A single turn carries every row of the set below to another of its rows. Some are shown first; where does it send the rows asked next?
Bufu: [-1.72 -0.15  0.81 -2.29  0.11 -0.08 -0.56  1.05  3.12 -2.09 -1.18  1.27
 -0.96]
Fitul: [-0.69  1.46  2.30 -1.47  0.85  1.88 -1.82  1.09  0.78 -1.06 -1.59  2.58
 -2.14]
voka: [-0.48 -1.24 -0.51 -1.09  1.04 -0.53 -1.34  2.10  2.68 -2.48 -0.61  0.18
 -0.68]
totot: [ 0.12 -0.52  1.36 -0.25  0.15  1.24 -2.33  2.90  0.59 -1.12 -0.82  1.65
  0.13]
desa: [-0.38  0.83  0.02 -0.59  1.46  0.55  1.76  1.20  1.23 -2.76 -0.61  1.25
 -0.72]
runip: [ 1.26  1.32  2.04 -2.25  1.55  1.66 -1.42  2.26  1.02 -0.81 -0.95  0.26
 -0.93]
famon: [ 0.37  1.50  2.52 -2.09  1.30  1.99 -1.24  0.98  1.67 -2.24 -2.14  1.41
  0.00]
dopob: [ 0.13 -0.64  1.71 -1.33  2.68 -1.26  0.29  0.91  1.71 -2.74 -1.12  1.32
 -0.82]
luv: [ 0.32  0.61  0.80 -1.75  1.44  1.14 -3.83  1.23  1.59 -0.75 -1.17  1.06
 -0.39]
kegu: [-1.09  0.24  0.18  0.16 -0.79 -0.06  0.00  2.17  1.04 -1.57 -0.19  1.07
 -0.49]
Kos: [-0.88  1.49  1.16  1.74  2.56  1.05 -1.34  1.25  1.56 -2.45 -0.23  0.13
 -1.57]
fori: [-0.19 -0.09  0.03  0.17  2.46  1.25 -2.87  1.49  0.65 -2.52 -2.47  1.66
 -1.99]
Siga: [ 0.74  0.34 -0.38 -0.78 -0.24 -0.86 -1.09  1.27  2.11 -3.15 -0.57  1.22
 -0.41]
sebo: [-0.29  1.13  1.23  1.06  2.20  0.38 -1.10  1.57 -0.56 -2.26 -0.03  1.39
 -2.65]
nasen: [-0.21  0.80  0.12 -0.06  1.62  0.34 -0.53  2.04 -0.63  0.04 -0.90  1.05
 -2.00]
gilug: [-0.51  2.66  1.11 -0.43  3.55 -0.02 -0.09  0.90  1.71 -2.23 -0.68  1.18
 -1.55]
gir: [-0.28  1.30  0.95 -1.18  3.67 -0.01 -2.96  0.71  1.07 -2.74 -1.22  0.22
 -1.01]
zapu: [-1.41 -0.50  0.66 -0.36  2.26  0.00 -2.11  1.21  3.02 -1.25  0.03  0.68
  0.41]
Vuger: [-0.62  2.95  0.87 -1.97  1.08  0.61 -1.13  1.04  1.11 -2.96 -1.42  2.28
  0.08]
Bosap: [-1.60  0.32  0.77  0.11  2.41 -0.89 -1.59  1.46  1.45 -1.57 -0.46  1.45
 -3.30]
Let: [-1.46  0.04  1.94 -1.59  0.41  2.20 -0.72  2.36  0.21 -2.90 -0.22  1.13
 -0.52]

Vuger moves to zapu
gilug moves to luv
And these:
sebo moves to famon
Bosap moves to Fitul
Siga moves to Kos
dopob moves to fori
desa moves to gir

